(in the rows, 128 means zero)
Each path below is one point turned by a fixed rotation once a step. After each direction that follows a path, write how fast that rotation turns it, in degrees per step (0 if it stays still).
Each turn is a multiple of 5 degrees from 10 to 175, or 0.
Each row of a path follows its step; steps can be skipped.
path 1
step 2: [125 129 130 126 125 137 124 134 136 126 132 128 127 129 129 127 130 126
 130 126 128 124 119 137 126 121 137 129 125 115 123 134 134 129 123 122
 123 129 137 131 136 118 140 119 134 129 134 130 140 127 133 129 124 136
 128 120 128 134 126]
step 7: [125 121 135 133 133 126 135 129 120 123 140 133 133 129 126 129 120 121
 124 128 117 119 136 143 129 129 132 133 123 125 131 117 138 135 125 136
 131 131 127 130 126 127 122 128 132 124 135 124 130 124 132 125 131 126
 130 127 128 125 119]
step 8: [119 138 128 130 122 124 114 126 129 124 123 124 123 129 130 136 138 126
 122 126 120 137 137 131 132 126 136 134 126 125 133 130 120 132 135 138
 130 128 126 137 125 132 140 131 125 128 128 139 132 128 125 125 131 127
 125 123 126 128 121]
step 11: [135 131 129 121 132 121 137 132 122 124 130 124 120 125 132 131 122 132
 135 128 125 137 134 132 126 129 129 126 125 120 126 130 132 124 118 131
 139 132 127 132 136 132 124 140 133 118 128 132 123 120 138 135 123 136
 120 133 132 127 120]
step 15: [125 130 128 122 130 133 129 134 127 128 133 129 132 122 130 138 128 136
 122 125 118 136 127 138 120 131 128 135 124 128 123 135 126 140 136 136
 134 125 130 129 145 126 127 125 120 120 136 128 128 137 128 127 129 127
 129 129 129 120 117]
step 16: [128 132 122 127 127 136 130 128 130 131 115 135 134 135 125 130 125 127
 134 125 121 130 135 129 124 130 129 122 138 127 133 127 125 127 130 134
 123 120 117 144 124 135 123 138 128 122 120 130 131 130 125 122 131 131
 128 125 129 137 119]
step 30: [123 119 134 120 131 120 131 127 112 124 126 136 124 119 131 127 124 122
 123 135 128 120 129 125 127 119 126 129 121 127 131 130 126 133 127 133
 129 131 127 127 135 138 135 119 117 124 123 125 129 120 128 127 135 125
 119 133 132 124 124]
step 33: [127 136 121 129 124 131 123 126 124 128 128 128 130 132 135 121 124 120
 126 118 126 127 142 140 125 119 125 123 119 127 127 135 126 128 128 129
 130 131 125 130 125 118 135 125 116 126 140 138 126 129 125 137 124 136
 133 130 133 130 134]
step 35: [132 138 122 137 123 120 127 131 125 123 123 128 125 129 130 124 128 136
 130 140 130 125 115 125 130 122 125 127 119 125 130 131 133 123 131 132
 118 133 114 138 129 132 129 123 129 128 126 126 120 130 125 118 125 129
 131 114 130 127 126]
step 36: [145 131 131 117 136 126 128 127 125 131 136 129 122 129 131 132 129 125
 139 124 129 121 129 123 129 120 125 126 122 120 132 120 130 127 136 132
 123 135 132 127 130 125 131 129 141 139 127 129 134 132 137 127 127 131
 118 133 128 133 131]
Speeds:
[130 130 128 130 131 129 129 127 128 129 130 129 128 126 128 130 129 128
 128 125 130 131 127 128 127 127 126 127 127 129 126 128 128 127 129 129
 131 128 132 128 127 127 126 126 127 129 127 129 127 129 128 127 128 127
 129 127 128 129 132]  80
[126 128 128 128 131 127 127 128 129 127 127 127 126 127 128 130 129 127
 128 127 128 128 126 127 130 126 129 128 129 127 129 132 129 129 131 129
 127 127 127 129 127 129 125 131 127 128 126 127 125 127 127 128 128 127
 128 126 129 128 126]  95
[127 127 126 126 129 129 127 129 128 127 129 129 126 129 128 128 129 128
 128 128 130 126 127 132 128 128 129 127 128 127 129 126 128 127 133 128
 127 131 129 127 128 126 127 124 126 126 128 128 127 129 129 127 128 129
 129 130 127 128 127]  140
[129 124 129 129 130 127 128 127 127 128 128 127 130 128 127 128 131 128
 130 128 126 128 129 129 127 125 127 127 130 125 130 126 127 128 128 128
 129 128 127 129 128 128 127 126 125 129 128 129 130 129 127 130 126 128
 126 126 129 130 128]  125
[127 127 129 128 129 129 129 128 127 132 129 125 129 127 127 129 127 129
 126 126 128 127 127 129 127 129 127 130 127 128 130 128 129 130 128 129
 125 125 128 127 128 126 126 127 129 131 130 128 127 128 131 129 130 130
 128 127 126 128 128]  135
[127 128 128 129 128 129 127 130 129 130 126 128 128 126 131 128 129 130
 131 129 126 128 126 127 127 129 128 131 129 130 128 128 128 126 127 130
 128 129 127 129 129 125 127 127 128 129 129 127 130 128 128 126 127 128
 131 129 130 131 129]  110
[128 130 128 129 127 128 129 127 128 128 127 126 130 126 131 125 130 131
 128 127 128 128 128 127 129 130 127 129 127 126 130 129 127 129 129 128
 128 129 130 127 129 128 130 127 127 128 130 131 124 128 125 128 128 126
 128 127 129 126 127]  160
path 2
step 0: [131 128 124 130 126 127 130 132 139 133 130 129 135 117 128 126 130 128
 131 138 133 134 129 122 132 122 127 129 145 138 135 130 131 139 130 126
 124 131 128 133 123 127 128 134 127 121 132 126 137 135 135 137 122 132
 128 127 119 122 125]
step 1: [116 132 133 127 127 135 132 126 122 132 132 128 138 125 124 135 130 132
 121 119 126 142 127 126 127 133 133 128 128 128 132 130 127 135 127 119
 117 135 127 125 118 127 124 127 132 130 131 110 128 126 136 133 130 131
 130 123 134 129 130]
step 5: [129 130 123 131 118 133 129 126 126 124 139 126 129 124 124 135 124 126
 128 121 128 119 133 118 128 132 120 139 129 130 122 132 132 127 122 131
 130 135 132 123 134 121 132 133 115 130 130 127 134 128 136 131 134 135
 114 126 130 136 133]
step 9: [123 125 130 132 126 125 120 119 129 131 125 134 125 119 120 135 123 125
 141 123 131 124 141 119 132 122 127 119 125 128 137 130 127 130 132 119
 116 132 124 134 133 132 129 131 128 130 130 126 124 127 135 130 134 135
 132 128 125 128 119]
step 14: [114 133 122 131 139 135 128 124 130 129 131 125 125 128 127 134 135 126
 136 123 129 119 127 128 115 133 130 131 129 122 131 130 133 128 123 135
 127 130 138 128 128 134 136 137 127 118 135 117 125 128 125 123 130 133
 128 120 129 126 134]
step 17: [124 124 126 126 129 121 129 120 127 130 127 122 130 119 127 128 123 133
 126 138 122 125 138 142 131 129 116 132 134 126 138 132 114 134 125 125
 122 134 132 134 121 125 129 136 129 128 128 130 128 133 130 131 127 136
 118 129 134 129 132]
step 21: [134 134 138 129 131 138 123 130 130 130 135 132 132 125 129 126 129 127
 123 130 133 127 133 129 131 139 137 136 134 132 137 136 135 126 126 128
 115 130 121 129 131 121 122 142 131 125 125 127 123 130 132 136 127 133
 133 132 117 133 135]
step 22: [130 138 127 136 130 138 120 128 121 126 129 129 127 115 119 131 131 123
 126 118 124 130 126 128 128 124 130 127 124 123 135 131 129 127 127 120
 130 138 127 120 116 134 128 130 125 127 126 127 125 120 139 122 133 131
 117 136 128 128 136]
step 32: [125 137 121 132 126 129 124 135 124 136 138 128 129 121 128 123 124 131
 125 129 126 132 128 124 134 120 120 136 138 126 130 123 123 135 122 130
 131 129 129 130 129 132 131 141 121 129 126 130 131 129 136 127 117 133
 113 126 122 126 134]
step 34: [123 123 134 129 136 126 120 129 117 132 124 125 126 123 132 129 132 125
 126 130 132 123 130 128 135 129 124 127 129 118 124 143 125 136 125 125
 118 129 133 134 135 125 134 131 125 114 125 123 124 129 136 122 133 137
 132 137 128 123 128]
Speeds:
[127 128 131 130 128 127 128 130 128 127 126 129 128 126 130 127 127 129
 127 126 127 127 128 131 129 127 126 130 130 129 129 128 129 130 127 128
 127 127 132 128 126 127 127 126 127 127 130 126 128 126 127 128 127 128
 130 127 126 128 130]  20
[125 129 126 127 130 127 128 126 128 128 129 129 127 130 128 130 128 129
 128 127 128 127 128 130 127 128 127 131 130 126 126 129 128 129 127 127
 127 126 130 129 128 127 127 128 126 130 127 129 129 128 125 126 128 128
 123 127 130 128 130]  120
[128 128 128 132 129 126 126 127 129 127 128 126 128 128 129 129 127 125
 126 127 131 127 129 129 128 129 129 127 125 129 128 132 128 128 128 128
 127 128 129 126 127 129 129 128 129 128 129 126 125 129 127 128 126 130
 126 129 131 128 129]  90
[127 128 128 126 128 124 128 127 130 127 128 127 129 127 129 128 130 127
 129 129 127 131 130 128 128 129 125 126 128 127 129 129 130 132 129 126
 127 129 130 127 130 128 128 127 132 130 128 130 130 129 129 129 128 128
 129 129 129 128 127]  40
[128 128 128 126 127 127 127 128 128 126 129 127 129 127 127 129 129 129
 128 124 129 127 126 127 128 126 127 127 125 130 127 127 126 129 130 127
 127 132 126 129 130 127 127 128 126 129 131 128 127 126 129 126 127 128
 126 128 129 127 128]  170
[129 130 129 130 128 129 128 125 129 128 131 129 129 128 128 126 126 131
 127 129 128 131 127 128 127 128 126 131 128 128 130 129 131 128 130 126
 130 128 125 128 128 127 127 128 127 126 129 128 129 129 129 129 127 127
 127 128 131 129 130]  70
[127 127 128 127 129 130 126 127 125 130 127 127 130 132 127 129 127 128
 129 126 129 127 128 128 128 131 126 130 129 129 126 129 129 128 126 129
 127 130 128 127 128 126 128 127 130 127 129 131 126 127 131 128 128 128
 130 128 128 130 130]  110
path 3
step 11: [133 134 132 125 133 128 120 124 126 130 125 119 132 129 119 128 128 129
 140 137 130 127 131 134 137 128 130 133 130 134 123 125 128 141 129 131
 140 125 128 129 136 125 129 129 133 133 124 135 118 129 132 131 136 127
 122 135 124 127 125]
step 12: [131 134 122 123 129 135 122 131 127 128 135 121 129 120 128 119 131 130
 129 131 121 123 124 131 125 126 122 128 129 130 132 129 130 130 130 136
 135 119 130 121 136 128 133 128 129 131 125 128 124 122 121 138 146 127
 123 132 126 131 119]
step 16: [127 128 129 131 129 131 123 136 120 125 141 128 133 122 129 133 130 119
 132 132 135 133 132 134 124 123 139 133 133 141 132 128 129 131 132 128
 131 116 130 124 130 133 127 134 122 121 123 129 130 131 125 127 130 127
 123 132 130 135 117]
step 18: [130 132 128 139 129 130 127 129 118 129 132 122 128 120 128 131 126 125
 127 123 135 129 134 134 122 130 140 140 130 138 124 127 123 139 126 129
 128 125 118 119 135 131 130 130 130 128 129 123 132 125 127 133 129 125
 123 133 136 126 136]
step 23: [134 121 130 121 133 125 121 127 128 126 124 117 133 124 124 130 120 122
 130 136 127 127 134 137 125 123 131 130 136 128 129 134 126 142 122 126
 134 120 126 121 132 124 126 127 125 133 140 133 120 123 130 131 138 130
 133 125 128 129 124]
step 24: [131 133 123 128 134 133 129 123 134 122 130 125 128 125 126 129 127 130
 134 129 122 116 121 125 117 128 129 124 130 129 135 135 129 139 126 135
 139 126 125 123 134 126 129 121 124 128 136 126 125 123 134 131 135 134
 123 140 126 124 120]
step 25: [138 123 119 124 129 128 124 132 126 123 130 126 128 131 124 136 117 127
 129 131 121 128 127 128 117 126 131 133 131 133 124 129 117 135 130 126
 130 130 126 122 132 129 134 128 121 134 124 137 126 122 130 140 128 136
 124 128 126 126 116]
step 26: [135 122 120 135 129 134 121 126 135 121 135 129 127 121 127 128 125 125
 138 133 119 130 130 125 125 131 133 125 127 126 132 137 124 129 133 132
 134 127 120 132 130 129 141 123 134 133 138 134 136 128 132 130 132 132
 124 127 130 122 121]
step 28: [129 130 126 126 135 135 118 133 124 123 133 129 136 120 122 126 131 122
 137 126 131 132 132 124 125 131 129 127 132 131 137 132 128 131 134 129
 138 126 130 131 134 130 135 130 126 125 133 143 134 125 124 121 125 122
 129 134 126 128 115]
step 29: [131 130 124 131 128 130 124 139 121 129 125 115 128 126 126 134 130 132
 138 129 125 134 127 124 123 137 127 129 129 134 121 126 115 133 128 137
 140 124 126 134 137 127 130 129 128 119 123 130 130 133 126 130 132 123
 127 135 133 129 123]
Speeds:
[127 129 129 127 129 125 125 126 128 128 129 127 129 125 129 128 127 124
 125 126 128 130 130 129 128 126 128 128 129 129 128 129 128 126 130 130
 126 126 129 126 128 127 130 129 127 130 128 131 127 129 129 128 127 128
 129 128 127 127 127]  155
[128 130 127 128 129 130 126 128 127 127 129 126 127 129 125 128 127 128
 129 130 126 130 127 127 128 129 125 124 128 126 127 129 126 128 130 126
 129 129 129 129 127 128 130 128 128 129 129 128 127 125 130 128 127 129
 129 129 127 126 127]  20
[126 130 130 126 128 129 128 128 127 132 124 126 128 127 129 129 128 128
 130 128 128 130 128 129 128 130 127 129 129 129 127 129 130 128 128 131
 127 131 128 128 128 130 130 127 129 128 129 128 126 127 126 128 128 127
 128 128 127 129 129]  35
[127 129 130 127 127 126 127 125 126 128 126 125 128 126 126 127 130 127
 128 129 127 128 128 127 129 128 129 128 128 126 129 129 127 130 128 127
 130 128 127 125 128 125 126 128 125 126 127 127 129 128 125 129 128 126
 128 131 129 129 127]  60
[130 129 125 130 128 127 127 126 128 129 128 129 125 128 129 130 127 128
 128 129 127 128 127 127 127 128 128 128 126 128 130 130 129 127 127 129
 126 131 126 126 126 128 126 129 128 131 126 130 130 126 127 130 129 129
 127 128 127 128 130]  60
path 4
step 2: [121 123 130 127 124 126 131 125 126 122 128 131 125 130 130 121 127 140
 129 135 120 117 130 118 127 131 126 129 124 140 134 134 136 134 125 132
 120 143 118 128 122 122 117 126 130 128 129 127 139 128 131 131 133 119
 130 126 130 128 130]
step 4: [133 126 132 123 125 128 122 140 128 135 122 131 132 130 124 133 132 121
 121 127 125 114 141 122 130 131 120 130 126 128 131 128 126 132 130 124
 129 122 122 130 120 134 129 116 117 117 129 134 122 130 129 124 122 129
 124 134 135 129 130]
step 5: [126 133 115 135 128 135 128 116 129 124 125 128 125 130 125 135 123 120
 131 141 122 134 134 134 135 129 132 126 127 128 120 128 126 130 135 133
 125 121 131 125 126 120 133 131 112 133 123 127 134 126 123 122 131 132
 128 132 127 130 139]
step 12: [129 132 131 122 124 130 135 124 127 133 120 132 127 126 130 121 131 133
 130 122 120 131 126 111 119 126 132 125 132 119 124 129 132 124 125 131
 135 135 121 128 128 134 133 124 126 117 131 127 121 122 131 114 125 117
 134 129 123 134 133]
step 17: [122 129 121 129 134 128 131 122 123 138 136 126 132 125 121 120 125 134
 138 133 136 127 123 118 128 133 129 120 133 131 137 132 120 118 140 137
 127 129 134 134 130 125 133 126 128 137 129 123 122 129 130 132 132 129
 122 120 125 130 123]
step 26: [130 132 127 133 133 117 128 126 129 135 127 129 131 133 117 133 126 133
 130 134 133 135 129 134 135 117 133 131 126 119 123 118 126 127 128 122
 134 114 135 129 116 130 125 135 125 127 125 136 127 124 125 134 122 135
 133 130 135 123 130]
step 30: [130 132 126 114 122 123 118 122 132 125 131 133 121 141 129 124 134 117
 133 135 134 128 134 134 126 125 137 130 132 125 122 124 129 128 123 123
 131 124 128 120 137 128 125 124 127 118 124 122 137 130 127 129 123 126
 123 125 131 118 130]
step 32: [136 124 124 136 124 127 120 130 136 119 128 135 129 130 128 132 127 133
 134 126 125 126 125 138 129 135 138 134 131 125 138 128 132 116 130 135
 122 128 131 131 114 131 137 133 129 132 139 128 138 136 133 131 126 123
 124 131 130 128 133]
step 34: [125 127 122 123 136 120 131 119 124 128 137 141 123 132 126 136 133 118
 128 125 132 124 132 120 129 134 128 134 128 123 127 124 127 127 127 133
 139 134 133 142 123 121 127 127 125 132 122 136 124 125 132 123 130 121
 128 121 135 121 125]
step 36: [119 124 128 127 128 121 124 136 133 122 137 128 123 131 116 124 125 127
 134 137 132 118 123 135 124 135 129 126 119 135 131 129 121 126 123 125
 126 130 131 123 119 126 120 132 126 130 129 128 123 134 132 134 129 139
 132 139 125 125 118]
Speeds:
[128 129 125 128 129 128 130 127 130 128 129 128 131 130 126 127 128 127
 126 129 125 126 127 129 127 127 129 128 131 127 126 127 130 128 125 127
 126 129 128 129 129 128 128 127 127 127 125 128 126 128 127 130 129 127
 130 126 130 128 130]  100
[127 127 127 126 130 129 126 127 131 127 128 132 127 127 127 125 130 129
 127 128 129 129 130 130 129 131 128 129 126 126 129 126 130 129 126 127
 128 129 127 129 126 127 127 128 129 130 129 130 130 129 127 129 125 129
 126 128 128 127 129]  10
[129 129 127 129 128 126 128 128 128 130 131 126 125 127 128 127 128 127
 129 127 128 131 128 127 128 129 126 128 128 129 129 124 128 126 126 129
 128 128 127 130 128 130 125 126 127 130 130 128 124 129 127 126 128 129
 129 127 127 127 128]  130
[129 128 129 130 131 126 127 127 126 128 131 127 128 129 127 126 129 127
 126 127 129 128 128 127 127 128 126 129 130 128 129 128 130 128 129 129
 125 127 126 127 129 127 129 129 131 130 128 128 130 129 130 128 130 128
 126 129 128 131 129]  100
path 5
step 4: [129 127 129 135 131 127 134 128 126 124 125 138 128 132 127 135 132 125
 128 128 124 130 122 120 128 127 117 126 124 134 130 133 126 114 123 132
 126 122 117 125 133 128 121 126 128 126 126 128 130 126 111 119 124 136
 123 120 125 125 125]
step 10: [125 130 131 120 131 127 126 126 133 134 143 128 133 126 127 128 133 124
 123 133 135 139 129 130 122 125 135 124 124 138 125 138 126 138 132 128
 135 139 128 125 131 134 134 123 121 123 127 133 126 126 124 132 134 128
 130 125 126 131 120]
step 12: [129 125 130 128 130 130 132 128 127 122 126 127 122 121 125 132 125 126
 128 122 126 133 116 125 124 133 123 135 126 124 123 125 124 123 118 127
 129 129 133 136 136 130 120 123 125 133 131 131 127 134 128 118 127 129
 117 142 140 124 122]
step 13: [137 133 130 125 136 127 125 128 130 138 129 129 121 130 124 133 128 121
 129 124 121 135 127 134 121 136 128 132 130 121 117 121 117 124 134 123
 120 127 130 134 130 127 137 130 124 135 122 123 131 134 133 125 126 130
 136 123 133 126 126]
step 14: [132 133 137 125 120 134 130 133 133 134 128 120 136 126 125 124 119 131
 137 119 124 131 130 130 138 131 134 125 133 129 127 127 118 125 131 124
 123 128 128 120 122 125 130 136 128 122 127 116 131 123 127 132 127 124
 130 120 132 132 121]
step 17: [127 127 123 125 131 129 126 131 130 118 132 123 134 141 125 128 124 125
 126 135 131 125 136 129 135 130 117 133 127 125 129 126 130 131 135 132
 134 132 124 118 139 126 141 127 134 129 127 128 135 124 132 137 133 131
 137 123 134 129 132]
step 20: [134 120 132 129 140 131 130 124 125 121 130 127 121 126 131 125 120 119
 131 127 120 115 126 128 124 123 131 132 136 132 129 124 136 135 130 119
 119 125 131 138 135 120 125 128 129 129 128 134 129 130 132 130 137 129
 124 130 130 132 124]
step 27: [140 132 128 128 126 128 125 131 130 123 131 136 126 119 132 129 121 129
 123 128 133 123 132 131 132 134 132 120 126 120 125 132 128 130 123 132
 124 127 125 138 125 130 133 130 131 134 135 132 117 125 134 118 131 134
 127 128 119 142 131]
step 28: [125 135 131 122 130 130 118 121 129 122 134 126 129 125 129 142 121 129
 133 130 128 120 138 132 131 129 127 127 120 126 126 130 132 129 132 125
 130 121 136 129 130 127 137 126 135 121 125 130 134 124 131 126 144 128
 130 134 123 131 120]
step 34: [129 130 134 126 130 126 123 133 127 125 122 129 123 139 129 125 129 130
 116 136 122 128 132 119 128 132 129 116 138 127 138 122 138 125 120 130
 129 124 127 124 123 129 122 129 129 121 129 131 129 124 133 125 125 130
 113 120 126 127 129]
Speeds:
[126 128 128 130 127 127 127 129 129 130 128 127 126 129 128 130 128 127
 128 129 127 128 129 127 127 128 128 128 130 128 131 126 128 127 128 126
 125 128 127 129 128 132 132 128 128 127 130 129 130 127 125 130 130 128
 128 127 127 127 125]  120
[126 128 127 129 129 130 129 130 134 127 126 128 128 127 128 129 128 127
 128 128 127 127 128 127 130 126 129 126 128 130 125 126 127 126 129 131
 128 126 127 128 129 127 129 127 129 129 127 128 130 130 129 129 129 129
 127 127 127 128 129]  25
[130 129 128 128 127 128 130 128 127 128 127 129 126 129 133 127 128 127
 128 129 128 127 126 126 130 130 129 128 126 126 129 129 130 127 128 128
 127 127 129 130 128 127 129 123 128 129 130 127 128 130 126 127 129 130
 126 129 128 128 128]  95
[130 126 128 130 127 127 127 125 129 126 128 128 125 128 126 128 129 129
 129 128 127 127 131 130 125 127 128 129 128 127 129 127 127 126 127 131
 129 128 131 129 129 126 128 126 128 131 128 128 127 127 128 128 132 129
 128 126 129 129 127]  95
[129 129 129 128 127 129 128 128 131 129 129 127 126 128 129 123 129 129
 130 129 130 133 129 127 129 128 129 127 130 127 129 128 129 127 127 129
 130 131 128 130 128 127 129 128 127 124 128 127 127 127 128 129 127 128
 128 126 126 129 129]  90
[129 129 130 126 129 130 131 129 127 129 129 128 124 127 128 127 129 129
 129 128 130 127 128 130 128 126 129 128 128 128 128 124 127 128 130 129
 126 127 128 128 127 129 128 131 130 128 129 129 130 127 129 125 128 127
 126 128 129 128 128]  55
